In the rows, zero is written as 128.
A state moves one step at a time under one of 7 hidden systems, and each row is a state written as 20 numbers. Each run below is a few steps of one system.
trace 1, z_682:
[[116 109 209 161  91  75 117 163  75 167 140 130 169 109 110 169  76 129
  127  76]
 [131 110 163 168 143 169 183 162 172  85  47 146 107 115 165 142  97 162
   91 146]
 [171  99 128  97 148 110 134  68 218  94 147  66 161 159 101 143 145 106
  142 150]
 [ 75 117 136 172 127 101  89 123 112 129 171 171 120  94  91 104  98  26
  146 123]
 [ 97  74 111 183 121 140 164 142 136 199 101 143  82 128 196  96 157 168
  127 148]
 [183 148 147 101 107 174 123  77 149 114 154 124 141 204 166 172 145 143
  181  83]
 [112 184 118 120 169 156 124 147  85  67 137 138  90 121  62  78 117  84
  164 162]
 [122 131 109 123 108  75 121 169 108 224 132  76 100 141 129 126 159 141
   89 186]
 [136 162 171 107 131 149  82 114 124 145 144 173 151 112 193 207  94 158
   97  76]
 [122 140  74 106 179 196 183 115 131  56  99 107 143  90 111  81  97 148
  119 140]
 [173  93 100 127  78  85  92 116 130 166 132  63 153 137  53 114 170 100
   96 124]]
trace 2, z_531 (11 x 20):
[[114 177 150 100 187 171 140 157  92 177 162 153  91 156 152  96 135 119
  193 133]
 [148 174 136  72 155 169 134 152  84 151 160  53  91 167 140 185 126 141
  141 148]
 [135 174 156  99 168 159  69 123  79 127 122  98 161 111  94 201 111 147
   82 157]
 [131 153 125 134 143 143 132 133 120 160  94  93 186  66 116 125  68 153
   29 147]
 [191  91 119 151  81 133 116 111 179 137  89 120 143  91 128 131 129 136
   32  84]
 [158  76 104 165 101 101 124  76 162  55 121 168 119  69 121  86 134 153
  108  83]
 [ 93  90  66 181  59  78 156 114 144  90 121 155 110 138 132  66 151 120
  162 142]
 [107 124 132 132  94  82 121 137 137 157 151 195 114 185 137  82 182 107
  212 116]
 [108 169 145  91 154 126 166 177 102 124 170 156  77 170 154 112 128 117
  222 106]
 [104 162 132  63 170 147 131 184  95 137 142  77  96 184 126 196 153 123
  166 175]
 [114 160 181  82 193 146  89 139  83 164 144  86 191 128 102 202 100 134
  116 151]]
trace 3, z_28 (11 x 20):
[[ 96 112  88 122 138 129 187 116  93  89 170  41 115 101 152 172  55 139
  131 127]
 [112 119 125 163 114 191  66 106 121 170  74 135 179 162 115 158 172 127
   90 175]
 [165 157 188 151 143 101 142  78 142 144 176 156 148  98 120  55  71 129
  153 100]
 [144 147  60 128  94 166 167 170 139  93  91  93  71 123 132 118 117 103
   68 131]
 [131 123 127 127 129 102  56  70 128 135 158 153  91 144 145 159 195 163
  148 162]
 [ 68 165 103 113 117 118 153 131  95 107 162 142 186 123 131  99  74 107
  160  99]
 [138 113 112 119 145 167 149 194 150 185  68 139 110 137 126  87 178 129
   98 140]
 [185 125 170 107 125  91 108 113 105 119 179 117  85 133 123 162 134 153
  168  72]
 [ 74 136 105 126 135 148 143 156  92  48  88 118 151 110  99 159  97 125
  116 151]
 [136 125 153 124 139  87 113 124 164 211 113 119 170 143 128 114 164 155
  107 180]
 [155 136 153 127 107 120 124 126 144 118 165 152 125  98 137 140  76  78
  118  41]]
trace 4, z_281, 11 rows:
[[118 105  87 120 178 115 119 100 163 107 156 123 100  63 108  86 123  90
  105 146]
 [109  84  80 173  87 119 137 101 116 173 159 128  89 127 171 106 138 127
  135 105]
 [119 128 140 148 127 168 129 119  97 109 113 184 115 154 155 118 155 172
  183 105]
 [131 174 127  84 147 134 152 152 102 115 135  97 134 168  94 105 138 135
  182 155]
 [131 156 151 113 120  97  80 164 120 172 143 123 118 150  96 158 149  81
  111 156]
 [100 140 155 111 162 111 112 152 119 152 143 150 132  82 166 175  90 139
   90 116]
 [135 107  93 103 133 180 159 133 140 130  99  84 165 127 149 153 118 147
   92  99]
 [174  89 138 148 125 141 111  88 127 115 115 109 163 109  64 110 142 134
  118 102]
 [131 132 140 182  95  89 151 119 111 105 134 129 103  95 112  86  82 137
  113 140]
 [132 145 107 140  88 113 139 119 173 101 110 154  98 156 181 123 141 150
  117 162]
 [125 140 113  86 155 125 118  96 174  92 158 163 135 139 134 106 149 106
  175 115]]
trace 5, z_863:
[[153 166 148 120 114 126 102  97 173 158 144 112 136 148 174 172 103 115
   90 151]
 [132 141  95 108 166 176 105  91 157 109 143 151 131  81 138 109 108  91
   88 104]
 [122  90  63 145 134 134 143  91 106 146 143  94 114  96 131  84 142 160
  123 139]
 [136 128 129 178  60 125 106 109  89 124 128 159 114 153 120 112 155 138
  150 108]
 [129 176 146 120 135 133 162 154 129  90 101 164 119 144 131  88 121 154
  158 144]
 [149 148 106  69 118  97 129 149 159 133 128  96 119 166 124 137 164 132
  125 149]
 [110 136 135  97 146 101  84 154 115 141 161 159 106 107 121 156 134  91
  121 100]
 [ 87 117 118 124 150 149 156 166  92 150 118 106 140 108 152 148 101 152
  112 128]
 [149  92 142 135 115 149 112 113 123 135 101 103 172 141 106 162 149 158
  116 107]
 [156 133 171 144 141 113 132 115 131  99 138 127 136  94  83 108  89 114
  129 114]
 [121 122 117 159 110  97 154 123 159 128 117 103 106 121 145 121 106 130
   91 180]]
trace 6, z_587 (11 x 20):
[[109  74  92 142 132 170 145  94 134 169 177  67 135 132 143 154 103  63
  141 106]
 [122  83 133 184 142 212  95 117  79 141 107 136  93 124 119 150 163 132
  133 135]
 [154 157 152 170 113 156 160  86 104 123 124 100 117 149 152 123 102 199
  144 167]
 [167 198 121 124  97 153 106 111 155  95 110 124 130 157 108 115 118 100
   98 151]
 [136 163 113 108 160 101  96 125 138 159 159 129  92  88 126 101 127 113
   87 162]
 [114 134  85 114  93 119 124 140  99 151 150 131 110 117 176 138 123 132
  110  84]
 [120 116  96 106 140 154 113 123 105 113 105 159 150 120 123 111 169 176
  137 100]
 [142 129 132 123 121 110 165 141 104 117 128  96 143 132  84  90 122 152
  157 128]
 [134 146 163 130 102 101 116 180 127 114 117 148 100 146 106 144 130 101
  130 125]
 [109 137 147 109 153  96 130 136 158 124 139 153 130 118 163 153 116 145
  128 143]
 [111 109 101 104 130 135 138 120 153 132 132 105 171 133 134 139 118 103
  121 110]]
trace 7, z_787, 11 rows:
[[ 98 158 117 135  86 127 107 163   4 105 130 103 133 136  77 151 115 145
  144 119]
 [137 153 177 159 121 120 144 168 117 155  57 147 143 130 135 115 127 208
   94 179]
 [198 147 177  90 103  97 135 134 204 107 122 128 163 140 129 146 102 115
  103  78]
 [103 107  98 107 168 113  93 135 149  69 128 136 118  65  86 145 122  68
   87 130]
 [ 76  64  92 161 109  64 139 109 120 158 153 101 134 102 145 120 125 155
  127 157]
 [102  99 134 168  80 153 130 120 118 140 115 185 168 168 149 119 143 124
  168  72]
 [149 120 131 126 176 175 172 137 160  86 100 143  95 133 109  74 143 129
  168 134]
 [150 148 130 112 110  84 134 138 138 123 170  79  73 174 113 147 142  95
  161 162]
 [ 73 168 158 124 154 133  81 135  93 151 150 166 127 128 156 173 112 113
  134 161]
 [121 128 119 108 161 174 173 138 145 179 113  99 165 122 175 127  95 161
  101 126]
 [190 106 131 117 114 157 103 117 125 142 128  87 137 135  86 153 152 118
  109  76]]
trace 8, z_682 (11 x 20):
[[145 119 152 105 163 154 140 117 137  68 140 119 153 121  95 137 105 107
  162  83]
 [109 101 108 161 111 112 144 161 113 118 112  94  98 121  75 107 131  93
  121 164]
 [128 101 174 162 105  87 100 111 144 179 131 136 136 140 157 175 135 146
  119 142]
 [118 157 146 129 155 167 157 109 164  94 132 166 142 123 171 121  84 123
  144 115]
 [142 114  79 110 146 155 142 128 159 125 119  91 109 145  92  86 165  90
  134 155]
 [132 114 141 140 105  88  78 114  93 169 180 128 109 122 115 152 143 110
  144 107]
 [ 92 156 131 161 119 150 156 142 102 117 112 161 108 124 187 130  91 165
  125 141]
 [171 146 113  88 140 162 140 116 169 130 104  93 160 171 122 121 160 155
  126 147]
 [147 153 147 105 142 100  88 131 110 117 173 134 119 100  76 122 112  79
  131 101]
 [ 88 110  94 160 116 106 148 161 103 143 114 131  86  92 153 125 120 147
   87 157]
 [148 115 132 114 113 138 121  86 155 136 115 119 181 160 163 163 146 176
  121 115]]
trace 9, z_28, 11 rows:
[[122 107 104 149 142 134  98  61  85 118 201  79 104 106 121 159 112 113
  149 128]
 [ 70 149 102 188 108 181 131 122  74 153 108 135 159 131 134 101 105 132
  119 166]
 [190 177 160 126 120 151 125 113 152 180 127 151 124 154 149  69 138 157
  127 125]
 [172 167 100  91 125 133 120 132 122  61 149 127  77 106 109 118 117 109
  121  88]
 [ 80 126  78 115 138 103 105 144  92 115 119 121  98 113 120 139 162 162
  112 190]
 [101 142 142 118 108  95 104 132 104 188 147 157 175 141 153 136 123 149
  134 101]
 [142 121 137 111 144 159 161 163 150 111  94 162 147 105 128  95 121 130
  120  69]
 [174  93 118 115 130 103 140 134 139 113 116  77  95 129 100 129 165 159
  123 136]
 [103 122 142 150  86  80  92 120 103 102 143 135 138 133 109 180 117 112
  135 130]
 [ 84 133 138 146 143 129 161 143 164 132 104 162 156 124 160 109  95 126
  130 163]
 [172 117 122 100 129 133 138 123 185 163 138 105 130 148 148 125 146 112
  123  99]]
trace 10, z_281 (11 x 20):
[[120 137 171  73 193 144  82 165  74 153 138 126 123 143 118 194 166 162
  161 136]
 [107 162 134  89 135 142 113 158  63 163 141  67 193 126 105 189  76 121
  100 118]
 [153 120 161 139 128 151 103 150 132 174  65 106 183  93 104 152 116 149
   30 135]
 [192 113 159 145 118 110 149  90 166 101 124  95 152  68 130 133  69 174
   63  87]
 [157 112  70 168  71 134 148  87 166  40  97 117 108  96 112  96 113 125
   80 119]
 [129  97  85 166 104  77 130  60 178  92 136 166 105 117 129  46 168 147
  151 158]
 [104 144 102 143  89 101 157 130 143 117 171 189  77 163 165  63 138  97
  203 110]
 [ 96 132 115  89 157 137 135 183 118 131 128 167  62 181 148 125 194 118
  205 143]
 [ 89 130 148  68 168 115 101 160  84 169 175 108 143 176 123 188 156 108
  200 133]
 [ 74 142 167 109 157 157 101 199  65 190 114 115 170 130 105 194 105  96
  110 130]
 [154 116 189 119 167 153 133 154 120 184  97  73 177 102 126 190  94 169
   60 134]]
trace 11, z_863, 11 rows:
[[129 199 120 124 115 167 126 161  88  69 130 131  84 146  91 128 105  78
  139 135]
 [113 154 122  94 179 111 106 131 122 154 125 117 119 129 140 138 165 181
  111 209]
 [154 169 134  97  87 116  88 118 102 163 167 124 162 137 138 161 109 115
  105  65]
 [116 130 115 129 171 165 139 162 113  98  84 138 123  56 103 103 104 136
   72 124]
 [149  78 120 140  97  79 134  88 126 132 130  80 135 126 135 148 148 202
  118 132]
 [123 143 150 161  73  99 108 120 129  80 129 181 151 123 101 118 102  88
  137  95]
 [109 121 116 129 158 116 192 154 178 133  96 133 120 117 151  68 124 152
  126 173]
 [159  99 111 108  77 102 119 121 162 145 149 120 102 177 153 159 174 112
  147  89]
 [ 87 133 134 122 172 151 123 162 108  93 146 174 109 107 113 120 115  76
  168 104]
 [ 99 111 111 116 148 137 162 153 105 182 116  69 137 163 138 137 143 166
  140 182]
 [169 135 179 127 103 142  63 120 113 148 137 145 139 154 103 181 148 102
  125  85]]
trace 12, z_587 (11 x 20):
[[185 127 137 110  77 108 133 161 138 108 121  74 109 143  94 166 127 110
   95  94]
 [115 128 159 143 144  84  67 111 119 103 134 174 123  79 119 161 123 142
  102 141]
 [ 91 111  92 150  94 105 173 121 150 141 121 125 171 112 163  96  95 145
  102 130]
 [169  89 123 127 110 134 111 116 164 144 116 154 133 148 102  93 187 105
  142  88]
 [117 113 133 147 157 106 147 122 110  96 165 135  67 102 122  98 118 123
  184 124]
 [ 86 135 105 128  86 126 139 157 120 113 111 124 114 189 153 163 145 127
  148 161]
 [126 159 163  98 172 147 103 112 139 166 142 148 172 157 132 122 140 128
  156 148]
 [135 142 121 110 164 170 167 163 127 130 138  86 112 107 123 128  77  91
  117 118]
 [152 105 133 120 126 136  96 143 121 136 109  99 100 128 127 200 161 148
   90 130]
 [129 137 154 150 126 122 107  76  99 118 144 132 175  98 131 145  85 167
  119 115]
 [132 119 100 156 100 142 148 134 155 124  79 124 150 107 107  81 117 118
   79 136]]
trace 13, z_787, 11 rows:
[[136  72 125 190 159 227 104  67 106 148 112 117 118  98 136 150 137 135
  102 130]
 [183 133 116 185  97 158 144  34 124 109 149  92 123 131 129  88 105 163
  133 132]
 [146 191 102 162  79 152  84  86 132 105 132 172 103 137 121  81 137  97
  105 152]
 [134 178  95 110 144 106 124 112 155 139 154 176  85 107 173  67 137 148
  122 145]
 [117 164  62  60 110 120 126 153 119 137 161 138 115 150 164 126 148 120
  137  88]
 [107 139 103  76 164 137 117 173  67 138 123 137 130 131 100 117 173 158
  147 120]
 [137 144 159 111 116 105 164 188  81 146 118  90 133 146 110 130 112 170
  140 124]
 [154 142 184 123 114 124 109 168 125 120  85 129 140 138 105 180 124 137
   96 123]
 [141 118 163 119 158 103 129 118 165  99 120 110 159  87 117 155  88 137
   91 141]
 [116  83 107 151 102 101 118 108 160 131 130 106 156 102 111 140 110  94
   82 125]
 [109  66 122 175 122 116 110  94 139 127 128 166 131  93 136 107 140 126
  130 105]]
trace 14, z_531 (11 x 20):
[[161 167 160 127 126 149 173 151 121 146 133 140 103 130 166 101  88 152
  127  88]
 [166 139 107  87 128 137 121 139 151  74 114 100  82 146 119 164 159 131
  113 141]
 [ 98 129 114 109 146  86  89 101 108 112 151 119 179  99  92 130 122 134
  123 151]
 [ 91 126 121 158 105 131 143 164 107 180 113 143 143 111 151 114  91 109
   96 119]
 [176 101 145 121 126 151 143 131 166 135 102 137 112 143 156 133 159 164
  124  93]
 [145 122 121 121 132 118 137 102 125  48 140 107 127 123  84 120 116 128
  159 114]
 [ 83 119 110 154 118  94 114 151 117 142 126 131 114 124 103 113 137 100
  120 183]
 [126 132 164 130 120 110 125 123 146 190 148 161 145 147 177 133 125 138
  136 109]
 [142 143 118  97 146 180 157 141 136  82 123 134 106 133 144 134 115 116
  145  87]
 [125 110  98 108 153 120 121 126 121 121 131  80 116 131  89 133 161 132
  129 172]
 [114 136 164 152 111 103  96 113  94 167 154 126 161 121 115 145  97 121
  121 127]]

Which system made each of these runs?
trace 15, 2 rows:
[[141 139 135 109 129 139 108 139 175 136  95 151 146 121 142 150 132 122
   67 127]
 [135 102 110 109 165 118 134 101 147  96 153 117 137  88 119 114 118 129
  132 105]]

z_682
trace 16, 2 rows:
[[110 153 111  92 174 128 123 143 121 151 124 128 136 108 132 115 139 154
  106 159]
 [147 131 124 106 101 103 136 150 107 165 144 102 149 134 124 133 119 137
  115  87]]

z_787
trace 17, 2 rows:
[[137 152 133 120 100  55  85 113 167 103 172 153  93 120 142 152 116  95
  110 130]
 [ 60 120  69 110 153 136 135 141 142 105 130 170 119  98 175 125 124 116
  117 123]]

z_281
trace 18:
[[129 154 157 129 145 133  96  95 114 127 155 177 150 115 119 106 118 121
  154 101]
 [123 141  91 117 136 134 177 169 127 125 109 100 109 108 123  85 107 135
  107 136]]

z_28
trace 19:
[[112 151 112 133 106  82 115 134 137 168 138 140 133 141 116  76 146 106
  128 171]
 [122 139 148 116 132 122 132 162 133 162 142 183 106 130 169 119 124 118
  139  81]]

z_787
trace 20:
[[123 147 131 114 134 116 177 171 122 170 140 134 124 127 150  75 103 140
  145 103]
 [158 120 133  98 115 131 124 161 131 116 125 111  79 163 132 180 163 119
  136 106]]

z_531
trace 21 (2 x 20):
[[103 150 127 120 134 150 135 151 103 121 127 107 118 165 133 161 123 116
  155 157]
 [123 153 160 105 170 146 106 135 128 156 131 133 150 139 120 137 125 123
  131 151]]

z_28
trace 22 (2 x 20):
[[129 140 158  94 200 151 125  96 167 112 165 121 136 127 156 167 104 116
  146 147]
 [103 124  95 125 143 161 123 120 117 169 151  64 147 124 114 147 110  81
  101 149]]

z_787
trace 23, 2 rows:
[[135 155 105  83 173 108 137 112 136 134 177 133  72 100 181 109 126 161
  134 134]
 [100 139  74 101  94 148 106 119  88 109 148  97 137 163 141 184 139 125
  133 123]]

z_531
trace 24, 2 rows:
[[108 104 119 183 137 156 153 123  84 100  71  95 132  93 121 131 116 202
   94 190]
 [191 129 167 156  51  95 123  81 178 144 120 121 181 175 120 115 128 143
  122 120]]

z_787
trace 25, 2 rows:
[[122 165 106  85 133 180 101 145  94 116 115 152 146 160 119 138 159 132
  142 103]
 [145 143 129  86 170 123 126 162  84 143 135  94 130 111  80 109 137 153
  134 127]]

z_863
trace 26 (2 x 20):
[[ 58  86  98 136 195 111 129 139 145  61 108 163  89  97 119 117 163 130
  147 203]
 [101 124 132 119  86  81 140 115 122 211 180 107 177 194 170 136 128 142
  184 124]]

z_863
trace 27, 2 rows:
[[134 127 167 118 182 110 109  62 173 111 156 154 215  87 103  99  93 130
  142 114]
 [121  92  82 166 101 133 188 170 153 141 115 124 102 101 106  49 107  62
  112  92]]

z_682
trace 28:
[[ 65 172 103 127 121 124  45 104  33 140 185 135 140 105 114 173 105  96
  120 143]
 [103 164 119 136 136 189 143 168  91 211  86 151 150 121 191 118 115 193
   76 138]]

z_531
